First come named turns, each shown by rows before and after it. For each pair of rows after them, which turns, in which order, take the first row to the second? The first pair is done for you.
turn H:
[ 0.18 -1.57  0.97  1.00 -1.67 -1.07 -0.08  1.66 -0.66  0.67]  ->  [ 0.20 -1.41  1.30 -0.02 -1.44  0.18 -0.20  2.11 -0.05  1.07]
[-0.21  1.30 -4.00  0.98  0.21 -2.22 -1.04 -1.12 -1.13 -1.51]  ->  [-0.59 -1.21 -2.45  2.62 -0.84 -2.85  0.81 -1.49 -1.44 -0.97]
[-0.60 -1.37 -0.49  0.10  0.75 -1.52 -1.65 -1.18 -1.17 -1.06]  ->  [-0.94 -2.33  0.23  0.32  0.46 -1.33 -1.01 -1.04 -1.13 -0.66]
[ 0.22 -2.29  0.41  3.44 -2.73 -3.78  0.43  0.70 -1.78 -0.86]  ->  [ 0.00 -3.99  2.80  2.08 -3.02 -1.17  1.42  1.40 -0.30  0.53]
turn N:
[-0.08  1.53  0.30 -1.94  2.02  3.26 -0.81 -1.06  2.01 -0.70]  ->  [-0.06  2.12 -1.77  1.20  1.38 -1.39 -1.10 -2.38 -0.57 -2.68]
[ 0.04  2.62 -3.70  0.55  0.03 -1.88 -2.03 -1.38  0.02 -1.10]  ->  [ 0.83  0.01 -1.27 -0.25 -3.54 -0.83 -2.87  2.03 -1.50 -0.84]
[-0.66  0.08  0.98  3.49 -0.92 -3.15  2.16 -1.70 -0.70  1.54]  ->  [-0.25 -1.61  3.29  1.60 -2.68 -0.47  1.53  0.88 -0.59  2.47]
[-0.97 -0.60  0.80  2.48 -0.55  1.34  1.21 -0.29  1.02  1.76]  ->  [-1.27 -0.10  0.15  3.01 -0.25  0.45  1.24 -0.93  0.89  1.36]
turn D:
[ 0.44  1.40 -0.92 -0.66  1.52 -0.25 -1.01 -0.39 -0.01 -0.30]  ->  [ 0.59 -0.59  0.20  0.88 -0.64 -1.67 -0.44  0.40 -1.62 -0.49]
[-0.51  0.45 -0.65 -0.75  1.26  1.56 -1.43  2.02  0.40 -0.20]  ->  [-0.45  0.08 -1.04  0.67  0.12 -0.15 -1.69  2.26 -1.10 -0.88]
[ 0.50  0.40  0.27  0.67  2.51 -1.17 -0.01  1.33  0.01 -1.96]  ->  [ 0.45 -1.19  1.40  0.97  1.43 -0.86  0.71  1.59 -0.26 -1.58]
Now pairs of rows:
Between the rows of a pair lie 2 to 3 turns.
[ 0.56 -3.47 -0.18  1.15 -3.40 -2.69 -0.64 -0.44 -5.37 -1.88]  ->  [ 0.02 -0.73 -2.50  2.25 -0.08 -4.17  0.22 -3.80 -4.00 -2.40]
N N N
[ 0.94 -2.92  1.32  0.94 -4.29 -1.43 -1.56  3.37 -4.13 -0.44]  ->  [ 0.55  2.74 -1.00 -4.45  2.29  4.17 -2.77  1.43  1.48  0.83]
N H
[-1.16  0.00 -0.67  1.51  1.51 -1.91  2.02 -2.32 -0.29  0.22]  ->  [-0.88 -0.72  1.47 -1.63  1.28  2.30  1.35 -0.41  1.59  1.79]
N D
[ 0.34 -1.74  2.49 -1.78 -2.19  2.07  0.17  2.95  0.00  0.23]  ->  [ 0.73 -0.97  0.68  0.90 -3.17 -1.61 -0.41  2.33 -2.47 -1.55]
D H D
[ 0.21 -0.26 -1.89  0.75 -1.47 -1.39 -1.59  0.99 -1.61 -1.36]  ->  [-0.37 -1.95  0.77 -1.27 -1.06  2.56 -0.33  1.37  0.88  0.66]
H N
[-0.08  3.27 -2.67 -1.78  2.74 -0.16 -1.75 -1.03  0.65 -0.38]  ->  [-0.81  0.08 -1.45  2.58  0.57 -3.77  0.98 -2.32 -1.24 -0.66]
H H
[-1.39  2.30 -3.36  0.04 -1.16 -1.60 -1.05 -1.69 -0.51 -0.48]  ->  [-2.52 -1.36  0.11  0.47 -1.69  0.32  2.59 -2.24  1.39  1.73]
H D N
[ 0.00 -0.27  0.88 -1.33  0.26  2.24  0.28  0.52  1.73  1.44]  ->  [ 0.65 -0.39 -0.37  1.33 -1.78 -1.78 -0.68  0.88 -1.59 -0.52]
H H D
[ 0.11  0.89 -1.35  1.40 -0.01 -2.07 -0.98 -0.53 -2.07 -0.51]  ->  [-0.32  1.99 -1.15 -0.43  2.21  0.44 -0.30 -1.47  0.67  0.61]
H D D
[-0.55  2.38 -2.78  1.26  2.90 -1.20 -0.46 -3.00 -0.94 -0.54]  ->  [-0.72  0.92  0.09 -1.17  3.30  3.06  0.56 -2.31  1.98  1.60]
D H D
[-1.17  0.51 -2.08  0.74  3.94  2.60  2.14 -2.09  3.12  1.52]  ->  [-0.65 -1.65  0.26 -0.99  1.86  4.95  1.63  0.45  3.12  2.38]
N N N
[ 1.38  0.85 -0.90 -2.69 -1.67  1.58 -3.07  3.81 -2.01 -0.36]  ->  [ 1.16  0.87 -2.20  0.41 -2.02 -2.12 -2.60  2.24 -3.90 -1.64]
N D
[-0.92  2.26 -1.82  0.31  2.37 -0.25  0.12 -2.00  1.32 -0.09]  ->  [-1.25 -0.35  0.68 -0.30  1.72  1.99  1.74 -1.54  2.43  1.39]
D H D
[-0.35 -3.56  0.15  2.48 -2.55 -1.48  0.63 -0.93  0.43 -0.26]  ->  [-0.73 -0.54 -2.17  2.27  0.47 -1.73  0.61 -3.34  1.91 -0.67]
D N
[ 0.32 -0.44 -0.10 -1.38 -1.27  1.02 -0.93  1.84 -1.60 -0.81]  ->  [ 0.07 -1.18  0.71 -1.47 -1.23  1.78 -0.29  1.80 -0.90 -0.10]
H H D
[ 0.98 -2.41  1.44 -1.49  0.80  1.47  1.20  1.40  3.16  1.40]  ->  [ 0.42 -2.62  0.30  2.02  1.07 -2.30  2.67 -0.81  1.91  0.45]
N D H
[-1.05 -1.19  0.87  1.61  0.91 -1.06  3.31 -2.21  0.79  0.33]  ->  [-0.96 -0.15  0.82 -0.67  2.02  1.28  2.53 -1.81  2.39  0.88]
N D
[-0.60 -2.08 -0.26  2.74 -1.99 -2.78  1.22 -1.53 -0.93 -3.58]  ->  [-0.54 -0.77 -1.31  2.64 -1.13 -3.07  0.52 -1.81 -1.07 -4.24]
D D D
[-1.12 -0.45  0.50 -0.20  1.29  0.98  1.76 -1.43  2.05  1.26]  ->  [-0.12 -0.89 -0.46  1.06 -1.97 -1.90 -0.66  0.92 -1.85 -0.91]
D N
[ 0.46 -2.03  0.00  0.51 -2.67  0.98  1.50  1.43 -0.47  1.05]  ->  [-0.13  0.95 -1.82 -0.60  0.98  1.89  1.66 -1.04  1.78  1.19]
H N
[-0.02 -5.92  2.88  1.11 -4.55 -1.43 -0.73  2.07 -2.82 -2.24]  ->  [-2.47 -0.23 -0.74  1.85  4.26 -1.35  2.89 -6.00  2.81 -1.38]
N N H
[ 1.16 -0.42 -0.16  1.16 -2.70 -1.72 -3.27  1.39 -2.22  0.18]  ->  [ 1.08 -2.15  1.52  0.90 -3.41 -0.35 -2.14  1.73 -1.37  1.25]
H H
[ 2.41 -2.34  1.32  0.89 -3.05 -0.22 -0.21  2.47 -1.66 -0.26]  ->  [ 1.06 -0.86 -0.40  3.68 -0.36 -2.96  2.49 -1.66 -0.71 -0.51]
N N D
[ 0.20  2.82 -1.36 -1.61  2.19  0.18 -1.69 -0.10  0.35 -0.32]  ->  [-0.09  0.18  1.41 -2.40  0.93  2.27 -0.69  0.86  1.47  1.31]
N D D
[ 1.64  0.01 -1.68 -0.41 -1.73 -2.41 -3.66  2.38 -2.48 -1.00]  ->  [ 1.34  1.88 -1.64 -3.33  0.92  1.35 -3.57  1.81  0.82  0.19]
N D N
[ 1.43  0.26 -1.23  1.85 -1.22 -2.28 -1.27  0.92 -2.82 -1.42]  ->  [ 1.71  0.74  0.15 -1.82 -0.81  2.09 -2.53  2.82 -0.95 -0.18]
N H
[-0.28  1.15 -2.74  0.31 -0.72 -0.45 -3.37  2.87 -1.12 -2.96]  ->  [-1.72 -2.80  1.87 -0.60 -0.35  3.34  0.95  2.07  2.66  0.53]
H H D
[-2.20  0.68 -0.65  4.33  2.22 -3.70  3.66 -3.71  0.99  0.05]  ->  [-1.82 -3.35  2.60  4.31 -1.23 -3.19  4.19 -1.17 -0.18  0.84]
H N
[-0.84 -2.80  2.95  1.69 -1.38 -1.10  2.54 -0.99 -0.17  0.38]  ->  [-0.11 -0.16  2.28 -2.92  0.48  3.37  0.16  0.39  2.05  1.11]
H H
[ 0.43  0.39 -2.38  0.68 -1.49 -1.94 -1.03  1.50 -1.79 -1.07]  ->  [ 0.80  0.60 -1.44 -1.88 -1.37  0.92 -1.85  2.87 -0.53 -0.02]
N H
[ 0.77  1.85 -1.05 -2.33 -0.10  1.64 -1.78  0.63 -0.29  0.13]  ->  [ 0.38  1.19 -1.82  0.70 -0.91 -1.88 -0.88 -0.65 -2.26 -0.87]
H H
[-1.43 -0.41  1.62 -0.87  1.87  3.49  2.37 -2.16  3.51  2.16]  ->  [ 0.69 -0.51 -0.84  1.44 -3.47 -2.51 -2.39  1.74 -3.87 -1.67]
D N
[ 1.05  1.49  1.01 -2.54  1.39  0.62 -1.23  0.04 -1.42  0.43]  ->  [ 0.93  1.18  0.31 -0.50  0.81 -2.07 -0.78 -0.81 -2.80 -0.43]
H H
[ 0.22 -2.61  2.64 -3.20 -1.17  3.11 -2.41  2.32  0.85  1.69]  ->  [-0.97  2.52 -2.37 -0.40  4.22 -0.86 -1.06 -3.65  1.93  0.00]
N H
[-0.35 -1.15  1.51  1.27 -2.15  0.20  1.94  1.31 -0.95 -0.14]  ->  [-0.09  0.64  1.24 -1.37 -0.90  2.63  0.35  2.15  0.39  0.04]
H H
[-2.33 -1.25  1.59  2.01  0.59 -1.47  2.80 -1.92  1.76  0.92]  ->  [-1.98  1.57  0.56 -0.73  2.67  0.88  0.98 -1.67  3.43  1.13]
N D H
[-0.25  2.78 -1.66  0.39  2.49 -0.62  0.14 -2.47  1.57 -0.56]  ->  [-0.54 -2.58  1.99  2.71 -1.50 -1.35  2.30 -0.93 -0.12  0.08]
D H
[-1.29 -1.76  0.16  3.40 -2.96 -3.70 -1.33  1.67 -2.81 -0.04]  ->  [-2.26  3.61 -2.96  1.21  3.74 -1.51 -0.99 -2.27  1.64  0.46]
D H N
[-1.25 -6.53  5.69  3.70 -1.70 -0.26  4.79 -1.35  1.51  1.66]  ->  [-0.42 -2.93  0.79  6.85 -1.62 -6.33  2.06 -2.31 -2.75 -1.78]
H N N
[ 0.50 -0.68  3.42 -0.87 -0.65  0.82  2.45  2.34 -0.72  0.65]  ->  [-0.31 -0.07  1.97  1.55  0.78 -1.82  3.93 -0.19 -0.86  0.20]
N N H
[ 0.68 -1.45  2.70 -2.02 -3.20  3.01 -1.07  3.23 -0.93  0.28]  ->  [ 1.20  1.96 -0.24 -2.67 -1.82  2.17 -3.22  3.14 -1.52 -1.06]
H D
[ 0.70  3.02 -1.57 -0.69  0.21 -0.47 -1.83 -0.93  0.10 -1.48]  ->  [ 1.26  1.36  0.41 -2.14 -1.19  1.87 -2.12  1.02  0.21 -0.57]
N N
[-1.44 -0.21 -1.56  3.83  1.38 -2.52  0.80 -2.05 -0.28 -0.87]  ->  [-1.16 -2.16  2.08 -0.35  0.82  3.54  0.73  0.76  2.47  1.69]
N N
[-0.19  5.69 -5.17 -0.63  3.77 -1.55 -3.27 -2.71  0.56 -2.02]  ->  [-1.55 -5.83  3.11  4.43 -2.77 -2.85  3.75 -1.85 -0.62  0.63]
H D
[-0.31 -2.28  0.66  1.71 -2.20 -0.46  2.61 -0.29 -0.04  0.41]  ->  [-0.22 -0.35  0.56 -1.41 -0.21  2.98  1.71  0.14  2.19  1.36]
N H
[ 1.31  2.59 -2.18 -0.72  0.49 -1.03 -2.66 -0.43  0.58 -1.53]  ->  [ 1.55 -0.92  1.07 -1.35 -2.47  0.75 -2.37  2.15  0.14 -0.54]
N D H
[ 0.93  1.32 -0.51 -2.59 -0.64  2.03 -0.84  0.89  0.90  0.59]  ->  [ 1.09 -1.14  0.66 -0.60 -3.02  0.21 -0.33  1.78 -1.08  0.14]
D D
[-1.01 -4.16  3.26  2.01 -2.53  0.54  2.83  0.53 -0.66  1.31]  ->  [-0.18  4.26 -2.27 -2.11  3.02  2.68 -1.81 -0.24  1.06  0.11]
H D
[ 2.04  1.81 -2.73 -1.01  2.28 -0.75 -2.05  0.22  2.76 -2.67]  ->  [ 2.34 -1.42 -1.46  1.59 -1.41 -3.55 -1.55  1.44 -0.16 -3.36]
N H
[-1.07  1.82 -1.38  0.01  2.40 -0.57  0.82 -2.45  1.51 -0.23]  ->  [ 0.50 -0.52  1.09 -2.49 -1.46  1.85 -1.57  2.33 -0.01  0.22]
N N H
[ 0.36 -3.41  1.41  1.08 -2.51 -3.23  0.34  2.51 -1.77  0.23]  ->  [ 1.20 -0.25  0.65 -3.78 -0.51  1.28 -2.36  4.11  0.38  0.78]
H H H
[ 1.05 -3.33  2.62 -2.42 -4.69  2.17 -0.64  3.34 -0.52  1.39]  ->  [ 1.68  1.99 -3.07 -0.48 -3.02 -2.97 -3.66  1.68 -3.35 -2.09]
D N N
[-0.22 -0.86  0.38 -0.17 -1.74 -0.41  0.02  0.40 -0.50  0.15]  ->  [-0.14 -0.48  0.20 -1.21 -1.31  0.57 -0.47  0.77  0.00  0.31]
H H
[-0.11 -1.33  0.51  2.73  0.17 -1.11  1.36 -1.19  0.17  1.41]  ->  [-0.34  0.16  0.13  0.73  2.02  0.88  1.13 -1.51  1.97  1.86]
D H
[ 1.00 -0.43  0.69 -2.05 -0.10  3.62 -0.52  1.31  1.53  0.72]  ->  [ 0.27  1.60 -2.18  1.63  1.95 -0.90  0.86 -2.60  0.64 -0.85]
N H
[ 0.58 -0.10  1.23 -2.90 -0.72  2.33 -2.26  1.63  0.15 -0.15]  ->  [ 0.70  2.16 -1.45 -1.36  0.23 -0.47 -3.15  0.35 -0.95 -1.88]
H N N
[-0.89  4.90 -3.50 -0.61  5.05  0.30  0.05 -3.44  2.57 -0.13]  ->  [-1.55 -4.63  4.17  1.32 -1.19  1.36  4.67 -0.85  1.96  2.58]
D D
[-0.26  2.39 -3.26 -0.16  1.25 -0.90 -2.05 -1.17 -1.46 -2.97]  ->  [-1.13 -2.38 -0.07  2.84 -1.04 -2.23  1.79 -1.76 -1.95 -2.01]
H H
[-0.03  0.29  0.99 -1.15  0.93  1.87  0.34 -0.41  1.57  0.85]  ->  [ 0.54 -0.98  1.61 -0.71 -1.28  1.08 -0.75  1.41 -0.44  0.22]
D N D
[ 0.48  3.11 -1.62 -2.10  1.90  0.06 -1.47  0.69  1.53 -0.68]  ->  [ 0.32 -2.55  2.07  0.05 -2.52 -1.04  0.58  2.31 -0.35  0.04]
D H H
[-1.57 -3.60  1.72  2.21 -1.69 -1.50  2.55 -0.81 -0.59 -0.93]  ->  [-0.45  1.08  0.03 -3.66  1.20  3.46 -1.55  1.01  1.80 -0.49]
H H H
[-0.17  0.97 -1.12  1.91  1.37 -1.16  0.66 -2.82  0.06 -0.08]  ->  [ 0.29 -1.92  1.99 -0.14 -1.05  2.11  0.96 -0.10  0.51  1.50]
D N H
[ 1.08 -0.69  0.10 -0.27 -3.38 -2.34  0.69  2.39 -1.15 -1.71]  ->  [ 0.58  0.36  0.95 -3.60 -0.69  1.84  1.20  1.94  2.56  0.07]
H D
[ 0.32  1.00  1.96 -0.89  2.12  2.90  2.65 -2.13  2.64  1.66]  ->  [ 1.54 -2.03  2.30  2.07 -3.26 -1.50  1.05  0.83 -2.98 -0.31]
N N
[-1.20 -1.73  0.57  2.86 -0.37 -2.14  2.48 -1.63 -0.38  1.33]  ->  [-1.39  0.31  0.22 -0.32  2.16  1.48  2.00 -1.99  2.36  2.25]
D H
[ 1.39 -2.35  1.78  0.20 -2.71 -1.57 -0.99  0.83 -0.33 -0.34]  ->  [ 1.27  2.27 -1.06 -1.76  1.39 -0.10 -2.48 -0.76  1.64 -0.76]
N H H
[ 4.27 -1.20  0.60 -2.28 -1.32  0.32 -2.06  3.11 -3.22 -0.66]  ->  [ 3.62  3.01 -2.12 -3.07  3.34  0.62 -2.00 -0.04 -0.69 -0.81]
N H
[ 0.12 -0.64  2.79 -1.67  0.36  2.30  0.17  0.61  1.78  2.81]  ->  [ 0.87 -0.46  0.43  1.86 -2.11 -3.00 -1.37  0.95 -2.53  0.17]
D D
[-0.17 -1.86  0.94 -1.07 -1.93  1.07  1.20  3.77 -0.95  0.19]  ->  [-1.51 -0.27 -1.33  2.12  0.90 -2.06  3.48 -0.61 -0.32 -0.53]
N N H
[-1.19 -0.33  0.57 -1.50  0.59  3.06  0.59 -0.44  2.90  1.45]  ->  [-1.80 -0.95 -0.47  2.33  0.17 -0.93  2.20 -2.56  1.40  0.52]
N H D
[ 0.33  0.76 -0.93 -1.50  0.41  0.65 -3.16  0.94  0.48 -1.11]  ->  [-0.09 -0.47 -1.17  1.33 -0.51 -2.41 -1.77  0.02 -1.10 -1.89]
H H
[-0.07  0.98  0.26 -2.23  0.39  2.03 -1.59  1.39  0.64  0.27]  ->  [-0.45 -0.70 -0.07  1.54 -1.51 -2.14 -0.39  0.54 -1.82 -0.79]
N D
[-1.15 -0.63 -4.24  0.79  0.50  0.67 -0.94  2.51 -1.70  0.02]  ->  [-0.81 -0.95 -3.95  0.28  0.33  1.20 -1.24  2.90 -1.60  0.17]
N H
[-0.76 -2.43  0.01  2.38 -0.26 -2.30  0.62 -1.04 -1.34  0.00]  ->  [-1.22 -1.65  0.76 -0.07  2.13  1.25  1.33 -1.70  1.85  1.65]
N N
[-0.06  3.55 -3.51  0.67  1.79 -1.13 -0.50  1.63 -0.97 -1.41]  ->  [ 0.62  0.15 -1.27  1.10 -1.68 -1.07 -0.79  4.09 -2.73 -1.24]
N H
[ 0.35 -0.07 -2.60  0.81  0.69 -1.06  0.05  0.31 -1.47 -0.95]  ->  [ 0.21 -2.66  0.08 -0.08 -0.60  1.13  0.89  1.73 -0.68  0.49]
H N
[ 0.45 -0.14 -0.02 -0.98 -0.02  0.70 -0.77  0.91 -0.81 -0.71]  ->  [ 0.09  0.03  0.01 -1.13  1.19  1.46  0.04  0.00  0.24 -0.32]
H D N
[-0.36 -3.29  2.47  0.70 -0.82  1.79  2.73 -0.45  1.58  1.17]  ->  [ 0.71  3.31 -3.27 -0.73  1.87  0.42 -1.93 -0.85  0.20 -1.59]
H D
[-0.86 -0.91  2.66  5.35 -1.35 -1.94  0.20  0.40  0.27 -1.22]  ->  [-1.03  2.45  1.57  1.23  2.57  2.78 -0.70 -0.30  4.10  0.09]
H D
[-0.32  0.61  0.24 -0.81  0.83  0.91 -0.27 -0.61  1.39  0.79]  ->  [-0.37 -0.07  0.00  1.39  0.07 -1.56  0.40 -1.18 -0.13 -0.08]
N H
[ 0.46  0.38  1.67  0.50  0.31 -0.50  2.27 -1.28  1.71  1.18]  ->  [ 1.12  0.05  1.18  1.47 -1.52 -2.52  1.10 -0.07 -0.69  0.12]
D H N
[-0.26  0.71 -0.27 -0.46  1.51  0.91  0.59 -1.14  1.86  0.42]  ->  [-0.16 -1.61  0.83  1.41 -1.12 -0.85  1.24 -0.34 -0.11  0.26]
D D
[-0.47  0.18 -1.74  4.16 -0.20 -4.77  1.52 -2.85 -0.30 -0.81]  ->  [-1.51 -0.38  0.77  0.74  2.23  0.98  3.43 -3.08  4.37  2.12]
H D
[-1.16 -1.41  1.13  3.28  0.68 -1.87  4.32 -3.42  0.06  0.78]  ->  [-0.07  3.76 -3.18  1.45  2.45 -2.60  0.02 -3.03 -0.89 -1.43]
N D D
[-0.55  3.03 -0.84 -2.90  3.39  2.81 -0.60 -0.51  2.54  0.45]  ->  [ 0.33 -3.44  2.93  0.36 -3.50  0.06  0.33  3.00 -1.88  0.27]
N H N
[-1.08 -2.26  2.89 -1.45 -2.03  4.89  0.76  0.49  0.88  3.82]  ->  [-0.62  4.67 -4.32  0.89  1.27 -1.06 -2.23 -2.74 -1.94 -0.17]
D H
[ 0.30 -2.81  2.73 -1.86 -0.66  2.72  0.74  1.48  1.56  1.47]  ->  [-0.79  1.07 -0.97  0.56  3.34 -0.65  1.56 -3.38  2.37  0.11]
N H H
[-0.77  1.94 -1.70  1.89  0.99 -1.54  0.50 -2.13 -0.63 -0.53]  ->  [-1.03  1.05  0.32 -0.36  1.72  1.93  1.14 -1.64  1.82  1.37]
D D H
[ 1.14 -2.98  2.70 -1.65 -2.48  1.70 -0.41  3.95 -1.51  1.03]  ->  [ 0.01  3.41 -1.98 -2.15  4.53  1.54 -0.03 -1.31  1.98  0.58]
N H
[-0.17 -0.62 -1.09  1.74 -0.15 -1.42  1.25 -0.62 -0.10 -0.01]  ->  [ 0.45  1.17 -2.41  0.36  0.41 -0.64 -0.52  0.23 -0.26 -0.55]
N D D
[ 0.95  0.64 -0.26 -0.71 -0.32  1.98  0.37  1.91  1.25 -0.06]  ->  [ 0.42  1.57 -1.91  1.42  0.80 -0.55  1.07 -0.14  0.82 -0.93]
N H
[ 0.99  2.10 -1.10  1.68 -0.17 -2.67 -1.12  0.81  0.31 -2.57]  ->  [ 0.90 -1.44  2.49  0.18 -2.12  0.55  0.05  2.81  1.55 -0.52]
H N
[-0.50  3.38 -2.57  1.50  1.76 -2.45 -0.62 -1.37  0.27 -1.52]  ->  [-0.71 -3.11  3.06  1.38 -2.18  0.09  2.20  1.17  0.64  0.92]
D H
